The same turns and mirrors carry the whole set onto itself and the rows of a family onto each other. Which other rows belong to the same family as each row named below? List them in the order they appear above.
These 30 rows form 6 families of 5 rows each.
sevis: [-15   6  25   0  -3   3  17 -17   6  -7   1   3  10   2  38  16   8  15
  15   5  10  35  -2 -16 -28  15]
Fada: [-30   7 -17  -3   9 -25  11 -20   6 -21  13 -12   6  30  -3   3  19  12
  -7  13  -5  12   1  15   9 -33]
Tukek: [ -4   6  15  -8   3  17  21 -30   1  -2  11  12  -5  -4  14  24  14  23
  19  12  22  36  10  -9 -12   4]
Fusuk: [ 10 -13  -4  -8 -13   3  32 -11   1  -5   6 -20  12   0 -37  -4 -26   8
  -6   1  27 -37   4  16  15  -5]
vad: [ -8  10  23  -9   8  16  23 -13  -4  -6   7  -1 -17   8  30  36  12  20
  11  18   6  27   2 -23  -9  -3]
viki: [-10 -22 -12   5   7  18  -6  31  19  17   6   7  -3   6 -10 -11  -4 -21
   1  13  27  -4  48 -22 -33 -16]
Giv: [ 16   0  -5 -12 -23   5  23  -3  -9  -7  10 -19  -2 -12 -25 -14 -23   7
  -5   3  29 -40  -2  12  22  -2]
Ganuz: [-30   7 -13 -19   2 -24  20 -16  15 -18   4 -16   8  38  -4   9  -7  14
  -5  11  -1  13 -11  16  19 -13]
vun: [  4 -31 -13  12   8  13   2  34   4   4   3  -2 -16   7  -8  -7   1 -29
  -4  15  14 -26  37 -29 -24 -23]
rume: [ 16 -11  -4   0  -9   8  37   0  -6  -5  12 -18 -16 -14 -31  -8 -22   6
   0   6  17 -45   0   0  19 -10]
popev: [-32 -28   6   3  -5  19  -8  29  -3   0   1 -12 -11  13  44 -17 -20   5
   2 -22 -27 -13  29 -10 -18   2]
neti: [  5 -27   2  -1  -9  12   2  25  18  16  14 -17   6  -7  -7   0  -5 -26
 -15  15  17 -26  47 -14 -28 -22]
Gesez: [-29  13 -14 -15   9 -24  16  -1   2 -17  12 -19 -18  32  -8   6  -8  14
 -10  22  -3   0 -13   6  22 -27]
sozol: [-18 -37   5   2 -12  23  -4  12  -5 -10 -17   6 -22  12  44  -9 -16  -4
  10 -25 -15  -9  33  -5 -23  14]
kili: [ 15 -24  -6 -10 -24  -8  27 -18  -5 -10  18 -26   1 -16 -21  -9 -14   6
  -8  -1   3 -35   3  21  18  -9]
lor: [ -3  13  17  -8  -3  20  16 -13  -3  -8   2   7   0   8  39  23  20  15
  17   8  14  30   2 -19  -8  10]
zovi: [-11 -37   4   0  -2  16   0  20 -20 -10  -4  -1 -33  12  46  -5 -13   2
  10 -14 -26  -3  12 -22 -12  10]
rap: [-25  18 -18 -22   0 -26   3  -4   0 -19   9 -16   2  36   1   1   2  10
 -10  19   8  12 -15  10  20 -19]
deber: [-18   5  19  -7  -1  16  22 -22  14  -9  -6   8  -3  16  38  30  13  12
  16   3   3  31  14  -9 -15   7]
sono: [ -5 -19  -6  18  -9   0  -2  21  15   1  -3  -1  -1  -7 -11 -24  -7 -30
  -6   9  29 -29  39 -10 -39 -14]
rop: [-14 -26  -4   0 -13  19  -9  26 -13 -12 -10   4 -20  12  49 -22 -10  -5
  13 -22 -16  -7  17 -15 -10  16]
bemo: [  4 -13 -14   5  -6  17  -7  35   9   5   0  -1  -4   4  -8 -14   0 -31
  -6  13  32 -29  41 -19 -22 -18]
dinol: [ -1 -32 -10   7  -3  15  -4  24   8   4  -7  -4   1  12 -16 -10 -13 -27
 -11   4  25 -33  49  -6 -28 -18]
pibiv: [-32   0 -27 -24   2 -32   0  -5  10 -12  15 -11  -9  29 -15  -7 -10   6
 -11  19   4  14   0  16  12 -23]
potul: [-18  10  26  10   6  30  24 -21  -1  -5   6   2   3   1  34  19  16  30
  19  -5   1  17  14 -10 -11  -1]
Zopa: [-27 -33  -7  -2  -2  13  -6  11 -15  -9  -3   7 -24  13  37 -24 -20  15
  16 -26 -22   8  14  -3  -9  16]
Lek: [ 11 -19  -2 -12 -21  12  28  -4   0   4  15 -12 -10 -25 -26 -17 -36  12
   4  -4  21 -31   8  10  12   8]
zuzaf: [  2  -1   3   1 -19 -10  23 -12  -4 -10   7 -19   4 -16 -31 -21 -28  11
  -7   3  31 -37  -2  19   0  -3]
kobas: [-19 -32   4  10 -14   3  -4  17   0 -11 -11   4 -12   1  45 -26 -14  -8
  12 -21 -15  -2  17 -12 -32  19]
Sili: [-34  15  -4 -11   2 -36   8 -13   4 -18   8 -18  13  27  -3  -4 -10  17
 -10  16  10  15 -16  13  -1 -13]

Same family as rume: vad, vun, Gesez, zovi
Same family as Ganuz: Fusuk, sozol, deber, dinol
Same family as kobas: sevis, sono, zuzaf, Sili
Same family as popev: Fada, neti, kili, potul

The same turns and mirrors carry the whole set onto itself and the rows of a family onto each other. Which other rows belong to the same family as each row named below? List them in the order they appear above.
These 32 rows form 4 families of 8 rows each.
fis: [ 13  28 -10 -18 -26  37  22   9   6  -5]
Tos: [ 18  27  11 -41 -25  28   3  -1   0   1]
puluf: [ 18   3 -23 -30 -28  22  20  14   3   3]
zeva: [ 14   5  23 -25 -18  20  37   2   0  16]
zotul: [ 15  25   7 -42  -9  31  -4  -8   2   4]
Fika: [  6   9 -13 -29 -27  23  36  13  -1   8]
tute: [ -7   0  -3   3  13 -16 -28  -5 -15  -3]
doma: [-3  3  5 32 10 -8 -7 -1 -9 -7]
mufir: [-18  -2 -13   0  13 -19   2  29 -14   1]
puba: [-14  -6  -4  -3  12 -23 -11  19 -23   5]
det: [ 25  15  -1 -44 -23  24  -4   7  -1   3]
radi: [ -6  -1  25  10  10 -17 -12  13 -23   7]
Peser: [ 12  28  -8  -9 -12  43  21   3  11  -3]
giso: [  1   1 -18 -40 -17  19  27  11   0  13]
fodib: [-16  -3 -10  14  11 -12  -7  25 -20   2]
Penom: [ 19  30   6 -15 -22  38  21  -4   6  -3]
Zale: [  0   9  13   9  15 -14 -25  -8 -14  -6]
rud: [-15   4  30  19   0 -12  -6   9 -16   3]
Lani: [ 26  19  -1  -8 -26  36  23  13   7  -2]
nus: [ -7  -2  18  21  10 -17   5  17 -20   4]
dabez: [  8   7 -14 -43 -30  17  22   6   0   6]
vafe: [-28   0 -11   3   2 -13 -16  18 -17  -1]
nupi: [ -5   2  32   5  12 -22   4  17 -16   6]
vudo: [ -7   9 -13  25  14  -7 -12   3  -9 -11]
Rup: [ 14  10  17 -40 -26  17  27   2  -5  13]
rigo: [-16   3  13  -1   3 -17 -28  -8 -14  -1]
gipiv: [ 17  11  16 -24 -32  21  35   1   2   7]
vin: [ -3  14  -1  29  15  -5  -1  -1   2 -15]
Vugov: [ 31   6  20 -27 -29  20  20   2   1   8]
duse: [-20   5  -3  31   1  -6  -4   4  -6  -8]
sab: [ 13  26 -10 -41 -20  30   3  -4   2  -1]
Fazok: [ -3  10   2  -6  18 -16 -28  -9  -6  -9]

Same family as puluf: det, rud, Lani, vafe, rigo, Vugov, duse
Same family as mufir: zeva, zotul, Peser, giso, nupi, vin, Fazok
Same family as dabez: fis, Tos, tute, doma, radi, fodib, gipiv

The same turns and mirrors carry the whole set onto itself and the rows of a family onto each other. Which other rows belong to the same family as each row named below? List them in the order they appear above.
These 32 rows form 4 families of 8 rows each.
Renil: [-11   7 -11   7  -1  10  -5  -4  28 -22]
Kita: [ -7  13  11 -14   2 -27  28  25 -14   7]
pel: [  8  36  12  16  26 -18  14  -4  17 -27]
gog: [ -2  31  -2  -1   0  12  10  -7  40 -11]
fipa: [  9  30 -13   3  26 -16  19  14   4 -23]
nili: [ 25  21  35  -1  -4  -7  41   2 -22  11]
Vavev: [ -2  21 -12   1   1  14  -3  -6  26 -29]
dosal: [ 20  25   8  12 -28  34  14   4  13 -21]
nalo: [-22  18  24 -25  -9 -14  18  13 -12  -3]
ges: [-19   0  38 -15 -24  -2   3   5  -4  -8]
Gor: [ 28   6  15  27 -23  26   6 -12  16  -8]
zas: [  0 -12  16 -15 -14 -20  -8  20   9   0]
Gisiz: [ 18  16 -21  13  19  -3  10  10  17 -27]
Vakuf: [ 12   2 -14  22   3  17   4  -8  25 -20]
roz: [ 17   7  36   5  -7 -11  39   4 -20  18]
fudel: [-12  24   7 -17   5 -26  24  21 -16  -6]
Guma: [ 41  26 -10  25   8  -4  20   9   5 -14]
lene: [ 44  37  15  25   0   2  19  -5  -2 -17]
puvul: [  4   3  56  -6 -18  -2  18  -4 -11   3]
tomi: [ -8  14   2   2 -10 -32  15  11 -20  13]
laga: [  7   0  19   2   0   1  40  -9 -31  13]
Fedin: [ 23  16  11  24 -19  28   1 -17  14 -21]
Tetom: [ 11 -10  45   3 -24  13  11 -11   4   3]
lifi: [35 13 -4 34 -7 16 14 -8 13 -8]
paf: [ 16 -26  33 -15  -4  12  16  -1  -2  -1]
turip: [  3  22  42 -17  -3 -15  32   5 -18   7]
Taka: [ 48  29  14  23   4   0  29   6  -7 -10]
suno: [ 18  41  -7   2  22 -12  14   6   9 -26]
neb: [  1 -21  41   4 -20   9  16  -3  -2   5]
Bisip: [-22 -14  15 -15 -11  -7   4  18   4  -6]
lazi: [ 30  31  22  29  -1   5  19   7 -10 -37]
Rira: [-26  -6  17 -13 -14  -6  -6   7  10 -14]

Same family as zas: pel, gog, dosal, tomi, laga, paf, lazi
Same family as fipa: Renil, nili, Gor, fudel, Tetom, Taka, Rira
Same family as neb: Kita, Vavev, roz, lene, Fedin, suno, Bisip

